In the data rows, 500 means zero.
A hidden rule labels the rows of this table. It goes by one to three of the table's principal directions, not those with the most spread.
array([340, 406, 528, 566, 399, 573, 566, 465, 382, 462, 464, 295, 561, 635, 454, 442, 609, 392,
       690, 456, 388, 345, 304, 447, 621, 644, 487, 580, 815, 406, 465, 448, 352, 405, 598, 684,
       497, 589, 729, 261, 450, 333, 463, 390, 386, 597, 511, 627]) 0
array([490, 427, 598, 591, 439, 426, 431, 383, 559, 564, 572, 629, 493, 561, 512, 620, 584, 511,
       387, 603, 375, 568, 395, 570, 588, 575, 501, 449, 475, 497, 476, 557, 532, 467, 474, 497,
       460, 525, 576, 471, 402, 534, 598, 575, 386, 401, 508, 441]) 2
array([411, 437, 593, 253, 416, 504, 543, 518, 426, 447, 534, 366, 490, 649, 507, 372, 524, 498,
       416, 523, 380, 484, 497, 517, 744, 554, 567, 411, 515, 477, 419, 584, 453, 428, 585, 434,
       428, 604, 670, 310, 546, 531, 497, 602, 616, 335, 326, 680]) 3
array([447, 557, 601, 433, 501, 601, 817, 252, 679, 496, 523, 604, 302, 787, 407, 561, 646, 770,
       432, 539, 347, 572, 350, 611, 627, 491, 527, 443, 248, 578, 355, 460, 683, 477, 342, 405,
       777, 612, 549, 357, 355, 201, 301, 603, 460, 407, 673, 748]) 1
array([435, 514, 504, 763, 364, 558, 582, 528, 506, 338, 487, 414, 594, 577, 379, 624, 618, 602,
       546, 542, 359, 496, 381, 477, 630, 576, 563, 752, 528, 425, 390, 289, 601, 515, 487, 677,
       631, 579, 614, 464, 483, 384, 485, 559, 379, 568, 561, 558]) 3
array([549, 673, 398, 714, 396, 363, 264, 499, 594, 610, 586, 686, 624, 495, 553, 842, 515, 292,
       823, 547, 665, 602, 488, 361, 295, 280, 371, 674, 566, 598, 561, 436, 599, 603, 440, 448,
       452, 365, 560, 530, 354, 528, 728, 639, 263, 535, 603,  23]) 3
array([446, 422, 453, 560, 433, 551, 490, 600, 462, 564, 466, 498, 525, 446, 577, 446, 470, 387,
       516, 566, 574, 361, 563, 467, 528, 472, 476, 514, 652, 468, 470, 595, 490, 469, 618, 547,
       487, 537, 549, 415, 485, 519, 528, 489, 518, 490, 525, 534]) 1
array([529, 594, 583, 600, 541, 599, 643, 372, 583, 388, 585, 384, 526, 561, 493, 615, 637, 667,
       624, 537, 379, 570, 336, 527, 504, 394, 520, 563, 402, 413, 378, 235, 541, 537, 457, 479,
       538, 540, 561, 417, 541, 393, 466, 451, 396, 599, 488, 526]) 1
array([316, 284, 465, 413, 476, 732, 645, 680, 371, 395, 279, 111, 488, 559, 501, 238, 383, 606,
       318, 388, 598, 306, 556, 572, 729, 703, 727, 497, 516, 327, 388, 629, 495, 421, 623, 640,
       638, 710, 497, 552, 654, 444, 244, 405, 649, 483, 440, 975]) 1
array([677, 400, 574, 537, 768, 500, 264, 669, 478, 659, 570, 490, 450, 170, 783, 460, 290, 379,
       404, 473, 560, 634, 721, 480, 257, 305, 481, 198, 250, 460, 591, 622, 463, 513, 549, 386,
       430, 317, 204, 678, 666, 822, 570, 287, 658, 458, 370, 432]) 1
array([580, 621, 636, 545, 652, 648, 885, 234, 690, 378, 572, 439, 395, 597, 415, 556, 652, 832,
       582, 559, 321, 585, 268, 551, 432, 358, 466, 558, 313, 409, 411, 113, 555, 519, 304, 384,
       548, 509, 501, 448, 478, 230, 335, 385, 356, 575, 520, 604]) 3
array([582, 518, 502, 588, 516, 404, 333, 551, 536, 691, 590, 671, 512, 392, 648, 581, 437, 282,
       570, 545, 567, 545, 574, 430, 333, 330, 394, 411, 494, 599, 552, 580, 523, 519, 516, 407,
       407, 366, 450, 487, 468, 631, 649, 540, 466, 428, 525, 255]) 4
array([547, 590, 498, 398, 569, 488, 574, 405, 527, 465, 535, 463, 515, 523, 483, 478, 541, 602,
       499, 486, 507, 496, 424, 580, 492, 467, 505, 471, 468, 527, 440, 405, 454, 528, 491, 422,
       432, 520, 479, 481, 598, 485, 488, 531, 477, 550, 451, 505]) 1
array([533, 417, 521, 458, 684, 522, 549, 476, 565, 653, 468, 678, 260, 436, 578, 463, 424, 502,
       405, 548, 487, 521, 645, 535, 394, 414, 379, 277, 347, 537, 523, 659, 543, 444, 467, 432,
       684, 424, 318, 474, 375, 461, 427, 374, 575, 426, 609, 620]) 2
array([466, 354, 450, 562, 429, 552, 231, 856, 331, 561, 514, 262, 728, 264, 767, 469, 333, 213,
       485, 569, 683, 384, 675, 450, 541, 395, 565, 457, 665, 343, 416, 663, 393, 494, 785, 535,
       285, 536, 535, 477, 732, 836, 658, 497, 567, 449, 283, 462]) 1
array([559, 480, 620, 464, 702, 554, 527, 456, 558, 640, 566, 549, 355, 424, 669, 496, 466, 443,
       551, 544, 424, 542, 550, 483, 360, 314, 376, 235, 378, 482, 481, 516, 447, 459, 492, 378,
       556, 411, 412, 362, 475, 481, 470, 315, 529, 453, 516, 557]) 0
array([347, 375, 540, 348, 426, 609, 478, 717, 455, 654, 423, 430, 439, 556, 698, 387, 355, 297,
       411, 525, 600, 366, 725, 457, 642, 444, 561, 272, 475, 514, 354, 797, 518, 433, 656, 446,
       630, 612, 554, 300, 532, 519, 402, 536, 689, 270, 521, 736]) 1
array([527, 440, 582, 613, 425, 484, 309, 595, 507, 531, 591, 508, 567, 475, 636, 602, 490, 489,
       378, 531, 459, 624, 563, 512, 614, 470, 646, 428, 301, 525, 437, 603, 603, 541, 580, 493,
       532, 536, 493, 545, 599, 712, 603, 593, 592, 427, 428, 461]) 1
array([524, 613, 496, 414, 529, 372, 418, 446, 602, 617, 450, 709, 425, 537, 509, 538, 437, 423,
       546, 470, 599, 497, 595, 429, 381, 458, 420, 423, 466, 651, 583, 533, 514, 533, 395, 380,
       517, 412, 462, 540, 399, 441, 530, 536, 486, 416, 603, 323]) 4
array([362, 369, 535, 599, 397, 553, 460, 656, 258, 289, 452,  27, 703, 555, 443, 390, 555, 418,
       620, 393, 358, 382, 384, 432, 729, 692, 648, 667, 764, 331, 410, 326, 302, 450, 716, 775,
       412, 618, 679, 371, 703, 541, 500, 373, 499, 667, 275, 618]) 3
array([471, 567, 335, 343, 533, 397, 356, 583, 421, 464, 377, 541, 526, 400, 490, 427, 441, 443,
       494, 507, 660, 325, 696, 536, 511, 547, 430, 474, 673, 521, 476, 580, 404, 521, 638, 537,
       497, 512, 454, 483, 546, 574, 602, 517, 572, 573, 495, 473]) 0
array([534, 362, 502, 419, 711, 543, 527, 510, 349, 367, 429, 140, 446, 469, 451, 282, 449, 630,
       464, 277, 483, 547, 497, 569, 513, 612, 649, 461, 408, 422, 555, 435, 380, 487, 583, 606,
       486, 498, 305, 673, 711, 605, 373, 225, 659, 723, 278, 633]) 1
array([383, 326, 563, 548, 341, 558, 458, 570, 446, 554, 500, 368, 535, 625, 556, 496, 482, 387,
       472, 479, 501, 515, 460, 465, 654, 574, 630, 509, 521, 461, 487, 654, 540, 447, 559, 553,
       484, 587, 628, 473, 472, 538, 472, 539, 513, 390, 447, 553]) 1
array([582, 369, 547, 783, 627, 489, 419, 423, 447, 507, 587, 490, 466, 394, 491, 567, 583, 523,
       504, 452, 308, 646, 363, 563, 406, 572, 476, 477, 433, 448, 571, 454, 499, 469, 501, 676,
       563, 402, 365, 584, 483, 584, 545, 310, 429, 680, 520, 474]) 2
array([439, 518, 335, 467, 358, 401, 134, 880, 331, 363, 394, 319, 737, 385, 538, 561, 335, 349,
       473, 468, 720, 465, 800, 427, 632, 540, 641, 635, 567, 455, 448, 592, 485, 591, 700, 602,
       467, 550, 498, 641, 697, 800, 664, 646, 631, 499, 320, 376]) 2
array([472, 453, 341, 301, 404, 273,  81, 787, 362, 672, 405, 677, 585, 310, 635, 423, 258,  94,
       475, 539, 794, 349, 876, 353, 461, 499, 397, 413, 795, 591, 673, 871, 340, 500, 683, 455,
       284, 410, 502, 539, 474, 793, 755, 583, 649, 357, 400, 228]) 2
array([441, 322, 634, 357, 545, 590, 657, 448, 373, 437, 570, 126, 517, 605, 499, 375, 547, 473,
       558, 481, 361, 521, 326, 511, 629, 518, 553, 467, 623, 330, 464, 426, 267, 406, 594, 503,
       270, 574, 623, 341, 589, 510, 411, 320, 489, 533, 197, 612]) 2
array([421, 404, 603, 557, 437, 633, 658, 474, 407, 390, 532, 229, 564, 592, 462, 406, 614, 519,
       553, 462, 328, 451, 321, 500, 645, 597, 598, 558, 611, 384, 415, 369, 409, 448, 580, 631,
       454, 611, 645, 350, 585, 427, 400, 388, 501, 593, 416, 660]) 1
array([476, 563, 432, 242, 543, 408, 438, 521, 475, 584, 423, 605, 410, 509, 536, 375, 424, 379,
       535, 470, 624, 385, 689, 469, 471, 464, 409, 357, 582, 622, 528, 640, 429, 490, 567, 412,
       506, 470, 476, 404, 471, 501, 528, 508, 634, 457, 520, 470]) 1
array([558, 336, 554, 372, 573, 515, 414, 607, 381, 555, 569, 407, 501, 321, 645, 294, 407, 411,
       287, 513, 483, 514, 590, 585, 510, 506, 537, 284, 469, 419, 525, 689, 438, 432, 625, 443,
       284, 475, 422, 537, 654, 786, 555, 460, 677, 392, 303, 594]) 4
array([394, 462, 550, 533, 365, 602, 636, 485, 553, 490, 509, 504, 469, 683, 450, 602, 551, 572,
       454, 552, 413, 555, 406, 508, 648, 540, 555, 558, 412, 480, 418, 552, 632, 463, 414, 510,
       673, 602, 625, 415, 382, 338, 382, 635, 437, 359, 599, 689]) 2
array([478, 320, 670, 632, 421, 701, 838, 310, 640, 682, 594, 711, 338, 584, 517, 476, 593, 554,
       386, 641, 338, 520, 284, 499, 495, 503, 453, 450, 491, 469, 582, 624, 575, 389, 336, 452,
       527, 539, 601, 404, 236, 266, 312, 436, 425, 344, 690, 682]) 0
array([432, 397, 427, 482, 378, 446, 194, 811, 355, 493, 422, 455, 622, 357, 606, 460, 357, 317,
       345, 521, 622, 423, 783, 473, 636, 587, 598, 460, 563, 462, 471, 741, 495, 508, 704, 596,
       486, 552, 497, 561, 613, 782, 630, 583, 684, 412, 411, 503]) 2
array([425, 511, 362, 573, 237, 389, 369, 555, 489, 535, 480, 616, 611, 604, 423, 622, 509, 366,
       500, 516, 663, 498, 516, 493, 582, 574, 551, 697, 612, 608, 508, 644, 637, 541, 520, 558,
       459, 547, 602, 577, 399, 562, 609, 784, 429, 441, 572, 280]) 4
array([725, 731, 436, 389, 788, 263, 306, 358, 460, 310, 506, 515, 519, 329, 347, 483, 512, 664,
       599, 300, 462, 649, 499, 518, 254, 564, 428, 511, 431, 554, 723, 222, 341, 607, 388, 495,
       383, 280, 264, 784, 632, 621, 633, 334, 520, 791, 377, 235]) 1
array([615, 544, 501, 377, 570, 372, 426, 420, 571, 571, 576, 743, 390, 484, 481, 555, 471, 564,
       327, 502, 504, 704, 582, 591, 433, 471, 483, 371, 242, 643, 577, 642, 609, 536, 390, 361,
       514, 414, 338, 651, 450, 626, 541, 629, 584, 397, 514, 393]) 3
array([610, 577, 569, 471, 742, 550, 705, 310, 620, 500, 565, 559, 325, 505, 463, 567, 549, 672,
       576, 512, 392, 648, 425, 531, 325, 341, 378, 420, 299, 492, 520, 327, 498, 509, 336, 387,
       601, 402, 357, 488, 425, 349, 381, 333, 440, 572, 540, 528]) 0
array([473, 283, 631, 647, 569, 709, 794, 351, 723, 900, 553, 786, 147, 602, 691, 503, 480, 473,
       389, 633, 467, 530, 432, 559, 388, 309, 384, 232, 258, 573, 465, 798, 765, 361, 363, 342,
       759, 477, 425, 358, 186, 269, 294, 465, 433, 228, 813, 748]) 4
array([370, 370, 606, 587, 220, 675, 714, 492, 529, 398, 519, 383, 570, 703, 409, 524, 590, 637,
       367, 573, 390, 526, 319, 495, 779, 639, 702, 695, 490, 386, 447, 510, 618, 462, 437, 559,
       504, 701, 742, 494, 438, 381, 357, 636, 468, 362, 485, 698]) 0
array([528, 681, 467, 379, 563, 378, 413, 464, 446, 392, 493, 485, 601, 412, 478, 460, 565, 455,
       652, 529, 465, 346, 518, 478, 467, 494, 365, 492, 746, 477, 455, 295, 289, 526, 597, 501,
       346, 470, 582, 336, 594, 507, 660, 452, 463, 627, 426, 384]) 1
array([459, 447, 400, 601, 321, 413, 148, 804, 369, 591, 469, 581, 669, 310, 652, 479, 384, 175,
       493, 541, 642, 358, 737, 380, 522, 518, 496, 506, 718, 530, 538, 728, 482, 508, 710, 600,
       421, 476, 560, 487, 550, 751, 725, 597, 609, 436, 504, 356]) 1
array([496, 444, 622, 405, 632, 606, 703, 424, 460, 476, 478, 401, 397, 476, 495, 254, 520, 546,
       524, 457, 319, 390, 413, 460, 468, 556, 429, 382, 598, 414, 565, 404, 340, 397, 473, 503,
       467, 473, 535, 364, 507, 344, 371, 254, 554, 516, 478, 748]) 4
array([423, 452, 620, 364, 544, 664, 886, 299, 523, 321, 499, 266, 428, 678, 344, 408, 634, 764,
       451, 540, 292, 492, 242, 612, 646, 598, 523, 546, 510, 298, 401, 301, 446, 407, 394, 484,
       466, 627, 639, 380, 470, 255, 289, 428, 394, 477, 415, 821]) 2
array([619, 645, 325, 226, 712, 168,   0, 634, 380, 623, 484, 527, 586, 274, 673, 502, 302, 196,
       624, 402, 806, 478, 802, 502, 279, 356, 362, 266, 588, 637, 561, 631, 284, 582, 691, 362,
       261, 309, 297, 576, 694, 884, 824, 505, 571, 570, 300,  90]) 1
array([425, 353, 574, 555, 406, 600, 543, 633, 559, 623, 466, 566, 412, 528, 635, 470, 418, 447,
       349, 613, 515, 452, 648, 455, 617, 437, 558, 415, 395, 496, 426, 689, 642, 452, 547, 454,
       623, 569, 532, 433, 435, 502, 445, 549, 604, 278, 546, 651]) 3
array([442, 321, 482, 534, 382, 533, 473, 514, 490, 552, 518, 442, 491, 641, 486, 559, 467, 564,
       279, 456, 561, 660, 420, 636, 651, 617, 693, 523, 297, 514, 485, 760, 695, 476, 465, 512,
       555, 594, 472, 685, 479, 600, 436, 699, 489, 363, 477, 599]) 3
array([412, 501, 354, 718, 249, 402, 199, 671, 457, 534, 439, 592, 692, 488, 514, 694, 471, 316,
       564, 525, 673, 434, 574, 416, 569, 580, 548, 698, 680, 548, 514, 633, 566, 559, 594, 656,
       539, 539, 603, 572, 443, 596, 682, 680, 409, 517, 595, 284]) 0
array([460, 406, 542, 550, 583, 583, 673, 343, 506, 565, 554, 353, 398, 683, 458, 556, 569, 525,
       585, 409, 425, 626, 259, 597, 467, 494, 503, 466, 396, 490, 446, 488, 540, 436, 422, 522,
       592, 508, 467, 448, 433, 359, 339, 443, 345, 539, 541, 604]) 3
array([418, 341, 542, 575, 249, 513, 360, 596, 459, 619, 595, 521, 636, 562, 599, 590, 494, 369,
       318, 570, 510, 552, 423, 547, 692, 593, 639, 481, 508, 501, 458, 792, 572, 463, 563, 515,
       412, 614, 650, 493, 501, 659, 571, 747, 468, 291, 473, 524]) 1
array([413, 585, 466, 701, 160, 501, 448, 686, 498, 323, 462, 503, 782, 466, 451, 629, 571, 445,
       524, 694, 529, 325, 587, 368, 708, 529, 587, 833, 765, 419, 364, 317, 504, 591, 631, 635,
       397, 656, 761, 424, 548, 529, 640, 661, 470, 518, 481, 326]) 1
array([595, 440, 632, 672, 766, 615, 657, 361, 583, 562, 606, 476, 335, 441, 578, 581, 567, 596,
       562, 535, 306, 640, 391, 560, 336, 330, 400, 347, 282, 424, 435, 347, 517, 464, 440, 484,
       645, 413, 336, 423, 469, 418, 401, 240, 417, 599, 547, 591]) 2
array([473, 504, 474, 655, 431, 438, 482, 445, 443, 474, 471, 546, 529, 533, 362, 507, 579, 405,
       644, 410, 424, 473, 395, 415, 443, 649, 454, 647, 695, 550, 625, 417, 442, 490, 463, 685,
       513, 446, 549, 506, 395, 399, 505, 418, 424, 648, 614, 373]) 3
array([602, 630, 504, 457, 719, 438, 501, 362, 513, 412, 512, 452, 474, 432, 464, 475, 556, 630,
       578, 432, 431, 514, 436, 573, 375, 482, 427, 437, 454, 488, 490, 278, 416, 528, 471, 479,
       480, 420, 391, 519, 598, 486, 535, 373, 453, 668, 464, 471]) 4
array([498, 498, 454, 500, 557, 485, 598, 369, 458, 282, 396, 341, 476, 593, 247, 424, 566, 761,
       441, 320, 443, 552, 360, 600, 549, 758, 624, 661, 446, 467, 571, 340, 512, 516, 398, 649,
       558, 530, 416, 736, 537, 415, 376, 427, 484, 688, 479, 582]) 3
array([390, 443, 418, 609, 403, 509, 290, 783, 336, 481, 394, 300, 668, 392, 615, 445, 415, 239,
       669, 486, 605, 275, 647, 349, 555, 506, 503, 576, 799, 414, 451, 512, 377, 486, 748, 668,
       472, 528, 607, 379, 606, 593, 620, 421, 531, 572, 435, 478]) 3
array([564, 599, 435, 543, 596, 504, 565, 380, 559, 534, 527, 618, 411, 507, 428, 596, 529, 532,
       644, 434, 528, 619, 437, 499, 291, 425, 392, 535, 420, 565, 593, 455, 569, 530, 351, 486,
       618, 389, 389, 570, 373, 381, 436, 455, 421, 602, 658, 417]) 0
array([340, 197, 605, 641, 365, 715, 590, 637, 294, 499, 484, 176, 571, 532, 546, 301, 512, 334,
       540, 425, 349, 376, 354, 398, 658, 680, 613, 534, 752, 327, 534, 592, 359, 356, 645, 741,
       468, 604, 683, 347, 531, 455, 362, 292, 553, 526, 436, 785]) 1
Here are more rows. What is the label of each one?
array([493, 465, 499, 829, 470, 515, 473, 456, 375, 276, 592, 167, 723, 506, 373, 676, 689, 532,
       722, 466, 321, 588, 195, 523, 541, 585, 546, 795, 666, 304, 433, 154, 407, 518, 568, 768,
       396, 523, 598, 495, 594, 530, 586, 390, 244, 812, 359, 377]) >> 2
array([451, 385, 564, 445, 592, 620, 803, 292, 536, 529, 483, 401, 325, 680, 417, 384, 572, 655,
       429, 434, 409, 515, 294, 644, 538, 586, 533, 429, 409, 486, 453, 503, 534, 413, 413, 499,
       584, 567, 464, 463, 438, 303, 268, 419, 448, 506, 555, 751]) >> 4
array([639, 728, 334, 371, 595, 280, 246, 559, 615, 616, 480, 836, 509, 304, 585, 660, 351, 398,
       548, 610, 797, 502, 790, 452, 258, 260, 306, 453, 488, 632, 580, 559, 499, 622, 464, 277,
       405, 337, 348, 628, 454, 647, 728, 624, 476, 447, 525, 116]) >> 2
array([548, 234, 627, 591, 607, 555, 473, 523, 478, 708, 612, 471, 406, 452, 656, 485, 419, 432,
       308, 489, 407, 669, 425, 581, 465, 482, 541, 273, 293, 482, 538, 734, 522, 407, 489, 462,
       483, 446, 361, 559, 518, 648, 447, 436, 501, 358, 433, 620]) >> 3
array([520, 431, 490, 615, 503, 468, 297, 621, 361, 321, 486, 292, 644, 411, 450, 520, 487, 589,
       407, 388, 423, 599, 486, 531, 598, 687, 670, 587, 437, 403, 536, 456, 465, 532, 562, 684,
       510, 516, 437, 706, 681, 694, 556, 458, 552, 627, 351, 539]) >> 0
array([431, 496, 609, 520, 337, 595, 740, 374, 568, 432, 478, 613, 479, 602, 382, 397, 625, 627,
       432, 581, 319, 375, 348, 446, 627, 663, 501, 599, 647, 455, 554, 430, 504, 438, 387, 536,
       495, 589, 725, 396, 352, 253, 407, 513, 478, 414, 622, 679]) >> 1
array([616, 449, 473, 597, 609, 554, 436, 573, 545, 538, 487, 527, 465, 318, 593, 488, 379, 574,
       402, 475, 633, 584, 621, 504, 357, 414, 561, 474, 303, 472, 603, 558, 595, 554, 463, 458,
       513, 427, 286, 780, 560, 644, 485, 401, 594, 532, 484, 456]) >> 1
array([408, 381, 489, 666, 392, 533, 292, 758, 352, 501, 474, 325, 678, 380, 604, 568, 422, 220,
       655, 542, 524, 414, 568, 322, 521, 501, 477, 592, 772, 331, 527, 528, 351, 468, 649, 658,
       423, 494, 635, 421, 512, 597, 604, 387, 446, 515, 411, 437]) >> 2
array([514, 344, 369, 438, 548, 338, 145, 666, 506, 969, 497, 814, 349, 408, 783, 570, 239,  88,
       413, 519, 841, 557, 826, 515, 324, 312, 382, 178, 390, 733, 573, 999, 612, 474, 602, 347,
       551, 359, 270, 562, 362, 773, 640, 630, 577, 262, 597, 280]) >> 3
array([579, 601, 465, 632, 568, 454, 462, 448, 514, 387, 505, 435, 556, 449, 432, 566, 543, 560,
       685, 444, 498, 551, 440, 443, 373, 454, 471, 663, 522, 465, 572, 245, 496, 563, 452, 546,
       448, 406, 465, 613, 521, 495, 573, 402, 407, 683, 461, 307]) >> 3
array([555, 414, 500, 542, 586, 481, 281, 688, 445, 631, 502, 545, 486, 278, 673, 482, 331, 290,
       514, 502, 575, 530, 699, 388, 336, 397, 423, 366, 491, 466, 632, 654, 458, 481, 545, 476,
       463, 356, 388, 576, 500, 681, 586, 371, 587, 435, 463, 420]) >> 2
array([469, 598, 484, 743, 339, 529, 588, 507, 425, 177, 487, 308, 736, 497, 248, 568, 661, 577,
       683, 487, 333, 462, 289, 392, 543, 665, 526, 928, 768, 326, 530,  74, 434, 536, 443, 747,
       392, 525, 698, 533, 519, 376, 519, 461, 326, 710, 473, 410]) >> 3
array([403, 414, 569, 628, 360, 714, 799, 429, 466, 339, 507, 287, 595, 567, 398, 406, 650, 615,
       566, 575, 335, 358, 213, 476, 632, 612, 528, 731, 762, 265, 475, 301, 442, 415, 486, 625,
       388, 628, 767, 368, 462, 285, 396, 423, 360, 550, 478, 724]) >> 3
array([508, 444, 524, 392, 553, 389, 324, 529, 430, 462, 529, 349, 531, 556, 500, 555, 456, 520,
       378, 417, 489, 664, 517, 604, 604, 572, 626, 412, 324, 511, 449, 568, 479, 516, 542, 485,
       462, 518, 418, 609, 637, 701, 547, 571, 532, 468, 306, 467]) >> 2
array([693, 667, 324, 267, 788, 319, 154, 760, 440, 649, 429, 716, 456,  84, 706, 340, 209, 298,
       408, 408, 795, 431, 999, 497, 174, 321, 367, 164, 379, 693, 574, 698, 428, 593, 619, 354,
       497, 280,  89, 660, 730, 835, 638, 456, 816, 516, 517, 343]) >> 1
array([621, 640, 453, 535, 675, 424, 498, 402, 473, 266, 479, 363, 553, 441, 310, 553, 550, 701,
       642, 362, 453, 615, 416, 485, 372, 546, 506, 683, 475, 457, 613, 150, 374, 597, 406, 585,
       463, 407, 361, 714, 600, 484, 493, 312, 441, 814, 391, 340]) >> 0
array([362, 158, 606, 573, 456, 807, 744, 579, 428, 569, 494, 131, 430, 664, 578, 347, 437, 557,
       328, 398, 449, 551, 306, 593, 671, 587, 731, 444, 321, 358, 416, 707, 637, 357, 500, 555,
       613, 648, 521, 518, 557, 438, 197, 478, 520, 339, 455, 982]) >> 4
array([634, 669, 466, 512, 648, 317, 303, 450, 628, 658, 524, 834, 390, 436, 568, 652, 439, 462,
       582, 472, 564, 609, 640, 440, 278, 342, 362, 365, 315, 732, 600, 536, 554, 581, 403, 371,
       646, 314, 313, 569, 418, 521, 618, 519, 499, 503, 639, 260]) >> 1
array([522, 594, 410, 479, 384, 312,  82, 738, 431, 451, 501, 572, 717, 315, 580, 653, 402, 309,
       488, 594, 639, 502, 758, 421, 521, 469, 489, 545, 603, 475, 508, 566, 454, 589, 624, 496,
       343, 461, 544, 580, 581, 808, 799, 655, 538, 438, 372, 203]) >> 2
array([458, 542, 443, 297, 548, 479, 456, 524, 378, 402, 450, 310, 526, 553, 445, 401, 481, 505,
       545, 346, 527, 489, 507, 540, 549, 594, 551, 462, 525, 501, 489, 514, 409, 497, 553, 537,
       516, 527, 487, 491, 617, 520, 456, 487, 582, 578, 421, 597]) >> 1
array([512, 454, 531, 538, 537, 454, 441, 379, 465, 571, 552, 549, 500, 479, 512, 493, 566, 429,
       556, 485, 422, 487, 359, 527, 442, 577, 419, 428, 639, 491, 579, 534, 386, 448, 507, 548,
       414, 455, 537, 444, 442, 494, 565, 411, 407, 561, 525, 454]) >> 0
array([587, 657, 404, 427, 582, 275, 299, 499, 490, 463, 501, 677, 532, 393, 420, 607, 478, 469,
       536, 520, 506, 546, 588, 491, 386, 503, 342, 514, 552, 565, 583, 447, 425, 544, 451, 473,
       451, 364, 427, 560, 467, 580, 683, 571, 433, 526, 487, 290]) >> 2
array([429, 366, 553, 479, 393, 628, 498, 731, 500, 559, 506, 320, 564, 552, 662, 505, 356, 486,
       310, 542, 595, 528, 580, 510, 682, 424, 701, 451, 307, 454, 353, 680, 614, 491, 565, 405,
       517, 629, 529, 524, 648, 618, 424, 673, 580, 250, 375, 692]) >> 4
array([521, 450, 455, 581, 511, 461, 418, 546, 554, 674, 506, 661, 431, 450, 611, 554, 437, 391,
       430, 557, 616, 511, 624, 543, 431, 396, 463, 405, 406, 592, 458, 667, 626, 508, 541, 455,
       560, 463, 385, 527, 450, 594, 552, 569, 509, 424, 590, 408]) >> 4
array([516, 556, 444, 431, 434, 389, 387, 563, 509, 507, 541, 546, 570, 531, 485, 640, 452, 444,
       493, 542, 589, 601, 562, 482, 523, 430, 501, 566, 461, 555, 497, 547, 521, 551, 484, 417,
       424, 483, 509, 553, 498, 605, 593, 683, 463, 414, 414, 323]) >> 2
array([585, 648, 420, 568, 559, 371, 344, 536, 393, 319, 500, 376, 649, 405, 374, 535, 525, 490,
       691, 346, 478, 556, 474, 425, 388, 555, 496, 674, 587, 512, 599, 238, 383, 586, 503, 628,
       420, 390, 438, 629, 635, 581, 602, 421, 473, 757, 410, 275]) >> 4
array([445, 428, 453, 325, 414, 545, 426, 724, 407, 393, 430, 302, 585, 479, 529, 416, 370, 533,
       275, 474, 653, 506, 709, 556, 695, 556, 728, 497, 385, 442, 411, 655, 534, 542, 624, 493,
       470, 638, 458, 643, 700, 714, 447, 607, 730, 419, 318, 610]) >> 0
array([444, 590, 502, 549, 530, 575, 663, 426, 398, 115, 387, 107, 613, 580, 242, 404, 636, 745,
       671, 331, 333, 423, 284, 478, 584, 726, 595, 780, 650, 315, 488,  50, 374, 511, 461, 728,
       515, 567, 602, 537, 630, 299, 384, 312, 420, 793, 414, 649]) >> 3
